500 stands for zero in the data rows.
Here are some points, one per row:
{575, 615, 702, 385, 480, 525, 451, 613, 618, 583, 533, 772, 484, 436,
 442, 669, 784, 351, 507, 368, 657, 673, 520, 537, 620, 387, 628, 521,
 254, 643, 613, 567, 486, 457, 395, 391, 623, 560, 550, 502, 540, 533}
{519, 239, 321, 458, 417, 381, 497, 389, 495, 380, 489, 556, 664, 349,
 230, 488, 463, 346, 582, 314, 523, 555, 563, 691, 357, 521, 358, 565,
 593, 474, 329, 552, 515, 416, 567, 322, 711, 501, 392, 627, 462, 656}
{598, 316, 302, 478, 789, 442, 699, 665, 671, 429, 561, 438, 430, 620,
 275, 307, 467, 571, 566, 668, 350, 617, 587, 436, 639, 535, 570, 458,
 444, 638, 704, 488, 466, 586, 459, 487, 541, 558, 364, 568, 350, 620}
{471, 595, 557, 725, 628, 434, 561, 470, 476, 321, 553, 590, 490, 446,
 763, 269, 380, 471, 641, 560, 698, 745, 430, 500, 604, 479, 316, 604,
 637, 550, 568, 537, 363, 360, 526, 470, 610, 531, 609, 310, 629, 484}
{657, 718, 379, 599, 727, 499, 511, 224, 496, 535, 410, 618, 463, 687,
 586, 422, 601, 704, 490, 447, 590, 240, 559, 739, 453, 509, 580, 389,
 450, 516, 557, 578, 531, 596, 554, 341, 619, 362, 559, 610, 564, 494}
{410, 576, 522, 678, 378, 462, 619, 535, 278, 573, 488, 349, 468, 597,
 394, 339, 660, 589, 506, 325, 350, 647, 612, 625, 409, 348, 606, 622,
 579, 647, 440, 259, 572, 601, 284, 522, 451, 475, 551, 363, 374, 455}
{392, 358, 562, 604, 495, 366, 388, 578, 471, 630, 297, 523, 324, 564,
 488, 617, 468, 420, 383, 459, 459, 264, 675, 342, 618, 461, 473, 536,
 702, 685, 619, 583, 322, 215, 506, 298, 428, 464, 566, 507, 434, 410}
{645, 395, 645, 544, 524, 604, 692, 523, 437, 395, 449, 632, 459, 403,
 450, 491, 338, 561, 565, 523, 545, 533, 549, 570, 318, 443, 521, 423,
 411, 485, 513, 629, 742, 400, 735, 544, 372, 605, 574, 513, 321, 115}
{510, 743, 519, 207, 527, 380, 596, 528, 501, 703, 424, 430, 412, 448,
 461, 406, 621, 355, 422, 682, 620, 544, 498, 483, 499, 732, 447, 554,
 712, 387, 378, 395, 616, 467, 446, 320, 459, 619, 513, 664, 516, 332}
{860, 411, 552, 463, 637, 614, 301, 607, 634, 501, 579, 312, 321, 411,
 728, 591, 587, 508, 388, 449, 470, 528, 660, 575, 372, 596, 343, 686,
 550, 549, 446, 408, 559, 490, 462, 667, 511, 319, 423, 490, 555, 496}
{349, 484, 624, 339, 539, 410, 654, 439, 480, 382, 481, 227, 694, 270,
 530, 687, 619, 504, 386, 758, 465, 460, 666, 611, 635, 453, 424, 436,
 481, 516, 559, 634, 511, 612, 520, 639, 630, 383, 713, 430, 468, 506}
{354, 511, 657, 535, 483, 598, 793, 521, 510, 628, 381, 358, 250, 663,
 543, 484, 603, 419, 622, 295, 551, 515, 399, 430, 503, 631, 370, 506,
 382, 334, 417, 652, 458, 485, 580, 597, 542, 479, 530, 547, 406, 774}
{478, 323, 270, 483, 422, 474, 396, 588, 479, 477, 545, 520, 537, 643,
 544, 447, 613, 533, 408, 587, 757, 514, 578, 467, 361, 402, 376, 555,
 240, 243, 429, 457, 334, 643, 438, 358, 312, 585, 663, 357, 358, 516}
{631, 555, 539, 578, 248, 479, 569, 632, 540, 661, 344, 468, 537, 250,
 566, 486, 422, 655, 536, 589, 209, 625, 466, 558, 451, 411, 396, 274,
 371, 420, 550, 392, 301, 569, 638, 360, 453, 421, 519, 604, 612, 582}
{381, 530, 576, 370, 420, 744, 468, 369, 414, 500, 609, 325, 446, 540,
 374, 439, 192, 437, 394, 518, 742, 495, 374, 578, 463, 549, 451, 475,
 251, 738, 559, 322, 391, 449, 376, 404, 563, 389, 360, 531, 517, 431}
{458, 510, 459, 559, 364, 456, 498, 421, 546, 541, 627, 557, 494, 493,
 697, 513, 425, 434, 544, 636, 193, 431, 598, 528, 512, 673, 818, 695,
 272, 354, 421, 442, 438, 360, 486, 498, 703, 595, 527, 509, 535, 412}
{529, 601, 411, 656, 691, 247, 619, 684, 503, 552, 627, 408, 648, 458,
 439, 576, 487, 395, 295, 365, 527, 492, 298, 390, 508, 350, 572, 489,
 412, 399, 336, 561, 387, 498, 597, 588, 456, 347, 320, 461, 591, 302}
{461, 437, 595, 417, 487, 349, 387, 580, 692, 596, 530, 438, 551, 705,
 543, 423, 264, 462, 429, 475, 368, 511, 353, 426, 353, 242, 472, 608,
 530, 593, 475, 567, 774, 666, 510, 514, 568, 531, 746, 613, 641, 542}
{421, 523, 606, 454, 498, 502, 383, 556, 668, 305, 354, 625, 412, 560,
 341, 412, 401, 712, 205, 433, 508, 444, 611, 694, 664, 525, 575, 506,
 555, 378, 346, 452, 339, 486, 604, 800, 550, 706, 481, 531, 511, 478}
{578, 553, 688, 552, 339, 557, 463, 396, 437, 673, 745, 640, 621, 661,
 432, 461, 557, 561, 385, 760, 550, 624, 574, 428, 360, 551, 542, 455,
 695, 440, 534, 757, 418, 441, 458, 572, 468, 369, 346, 510, 385, 640}
{558, 492, 503, 417, 654, 612, 307, 464, 410, 522, 379, 428, 783, 620,
 404, 490, 492, 581, 584, 448, 270, 626, 446, 444, 567, 712, 484, 307,
 393, 549, 255, 643, 564, 336, 429, 474, 398, 596, 629, 283, 623, 465}
{504, 489, 536, 387, 369, 322, 482, 378, 391, 384, 393, 762, 275, 470,
 469, 492, 482, 362, 536, 635, 498, 451, 530, 328, 591, 570, 538, 448,
 413, 669, 303, 472, 596, 725, 591, 618, 394, 257, 406, 378, 525, 619}
{598, 505, 499, 527, 482, 515, 551, 493, 519, 461, 495, 491, 470, 322,
 603, 743, 428, 805, 477, 453, 628, 532, 177, 356, 513, 584, 702, 538,
 645, 578, 353, 492, 540, 585, 386, 343, 585, 598, 489, 461, 275, 657}
{428, 470, 409, 531, 524, 460, 615, 520, 316, 485, 592, 606, 387, 615,
 620, 793, 347, 475, 378, 422, 360, 524, 460, 698, 611, 574, 331, 463,
 574, 387, 736, 565, 619, 632, 299, 415, 366, 640, 319, 411, 648, 489}
{182, 482, 489, 490, 657, 375, 230, 492, 487, 654, 650, 564, 497, 490,
 502, 708, 531, 670, 827, 473, 605, 612, 543, 515, 455, 606, 426, 414,
 560, 508, 557, 377, 415, 643, 624, 635, 455, 426, 544, 690, 405, 388}
{510, 735, 448, 628, 455, 745, 416, 531, 345, 257, 555, 392, 453, 569,
 340, 611, 570, 390, 668, 657, 361, 396, 501, 368, 508, 350, 390, 701,
 534, 541, 351, 596, 400, 624, 486, 435, 523, 657, 491, 668, 512, 471}
{491, 475, 387, 407, 385, 564, 612, 640, 641, 438, 412, 674, 727, 613,
 483, 566, 580, 506, 572, 561, 435, 325, 316, 462, 285, 592, 278, 533,
 535, 591, 597, 341, 519, 387, 467, 697, 654, 423, 520, 402, 502, 365}
{459, 507, 424, 361, 581, 619, 354, 557, 284, 590, 485, 522, 410, 325,
 499, 330, 449, 653, 547, 357, 416, 406, 586, 288, 527, 272, 505, 407,
 468, 224, 601, 576, 603, 471, 456, 573, 788, 482, 371, 374, 491, 441}
{490, 575, 551, 445, 431, 570, 457, 403, 540, 291, 467, 490, 746, 498,
 701, 367, 574, 426, 388, 204, 401, 515, 508, 302, 567, 612, 487, 586,
 536, 543, 744, 496, 431, 639, 646, 382, 321, 483, 378, 599, 376, 442}
{509, 354, 502, 400, 481, 536, 627, 281, 672, 403, 416, 487, 449, 442,
 410, 512, 538, 561, 655, 448, 590, 497, 511, 426, 510, 386, 685, 577,
 655, 331, 595, 530, 412, 460, 231, 514, 264, 317, 578, 558, 813, 399}
{622, 372, 526, 782, 504, 506, 435, 383, 443, 614, 328, 414, 604, 530,
 600, 536, 515, 328, 499, 590, 730, 475, 616, 368, 483, 554, 609, 271,
 521, 510, 541, 312, 566, 565, 440, 665, 593, 773, 417, 618, 637, 522}
{524, 517, 413, 651, 400, 412, 383, 194, 699, 500, 707, 437, 354, 341,
 375, 415, 601, 402, 445, 537, 366, 399, 275, 564, 659, 438, 356, 402,
 490, 488, 563, 422, 629, 333, 541, 550, 383, 615, 581, 370, 347, 551}
{423, 632, 337, 374, 627, 515, 516, 556, 298, 462, 476, 536, 549, 407,
 614, 456, 427, 404, 474, 489, 551, 421, 478, 571, 296, 444, 680, 558,
 494, 633, 556, 449, 515, 237, 562, 633, 267, 531, 550, 572, 513, 867}
{427, 402, 490, 515, 355, 728, 471, 791, 609, 577, 619, 411, 591, 558,
 553, 455, 515, 450, 696, 517, 657, 363, 484, 700, 728, 506, 690, 438,
 662, 459, 456, 497, 667, 566, 701, 374, 441, 403, 421, 368, 560, 545}
There is one direction along which these points spread out most. Take the direction at right angles to it along which they spread out most. Go by this last direction. How far along it is each point below, from 0 to 99? The average is 50, and the first point in the table lies past the average. One standard deviation of the points above along it is 16.
{459, 507, 424, 361, 581, 619, 354, 557, 284, 590, 485, 522, 410, 325,
 499, 330, 449, 653, 547, 357, 416, 406, 586, 288, 527, 272, 505, 407,
 468, 224, 601, 576, 603, 471, 456, 573, 788, 482, 371, 374, 491, 441} 61
{421, 523, 606, 454, 498, 502, 383, 556, 668, 305, 354, 625, 412, 560,
 341, 412, 401, 712, 205, 433, 508, 444, 611, 694, 664, 525, 575, 506,
 555, 378, 346, 452, 339, 486, 604, 800, 550, 706, 481, 531, 511, 478} 78
{657, 718, 379, 599, 727, 499, 511, 224, 496, 535, 410, 618, 463, 687,
 586, 422, 601, 704, 490, 447, 590, 240, 559, 739, 453, 509, 580, 389,
 450, 516, 557, 578, 531, 596, 554, 341, 619, 362, 559, 610, 564, 494} 75
{461, 437, 595, 417, 487, 349, 387, 580, 692, 596, 530, 438, 551, 705,
 543, 423, 264, 462, 429, 475, 368, 511, 353, 426, 353, 242, 472, 608,
 530, 593, 475, 567, 774, 666, 510, 514, 568, 531, 746, 613, 641, 542} 42
{410, 576, 522, 678, 378, 462, 619, 535, 278, 573, 488, 349, 468, 597,
 394, 339, 660, 589, 506, 325, 350, 647, 612, 625, 409, 348, 606, 622,
 579, 647, 440, 259, 572, 601, 284, 522, 451, 475, 551, 363, 374, 455} 21
{349, 484, 624, 339, 539, 410, 654, 439, 480, 382, 481, 227, 694, 270,
 530, 687, 619, 504, 386, 758, 465, 460, 666, 611, 635, 453, 424, 436,
 481, 516, 559, 634, 511, 612, 520, 639, 630, 383, 713, 430, 468, 506} 71
{645, 395, 645, 544, 524, 604, 692, 523, 437, 395, 449, 632, 459, 403,
 450, 491, 338, 561, 565, 523, 545, 533, 549, 570, 318, 443, 521, 423,
 411, 485, 513, 629, 742, 400, 735, 544, 372, 605, 574, 513, 321, 115} 63
{558, 492, 503, 417, 654, 612, 307, 464, 410, 522, 379, 428, 783, 620,
 404, 490, 492, 581, 584, 448, 270, 626, 446, 444, 567, 712, 484, 307,
 393, 549, 255, 643, 564, 336, 429, 474, 398, 596, 629, 283, 623, 465} 47
{491, 475, 387, 407, 385, 564, 612, 640, 641, 438, 412, 674, 727, 613,
 483, 566, 580, 506, 572, 561, 435, 325, 316, 462, 285, 592, 278, 533,
 535, 591, 597, 341, 519, 387, 467, 697, 654, 423, 520, 402, 502, 365} 44
{598, 316, 302, 478, 789, 442, 699, 665, 671, 429, 561, 438, 430, 620,
 275, 307, 467, 571, 566, 668, 350, 617, 587, 436, 639, 535, 570, 458,
 444, 638, 704, 488, 466, 586, 459, 487, 541, 558, 364, 568, 350, 620} 36
{478, 323, 270, 483, 422, 474, 396, 588, 479, 477, 545, 520, 537, 643,
 544, 447, 613, 533, 408, 587, 757, 514, 578, 467, 361, 402, 376, 555,
 240, 243, 429, 457, 334, 643, 438, 358, 312, 585, 663, 357, 358, 516} 33
{519, 239, 321, 458, 417, 381, 497, 389, 495, 380, 489, 556, 664, 349,
 230, 488, 463, 346, 582, 314, 523, 555, 563, 691, 357, 521, 358, 565,
 593, 474, 329, 552, 515, 416, 567, 322, 711, 501, 392, 627, 462, 656} 24
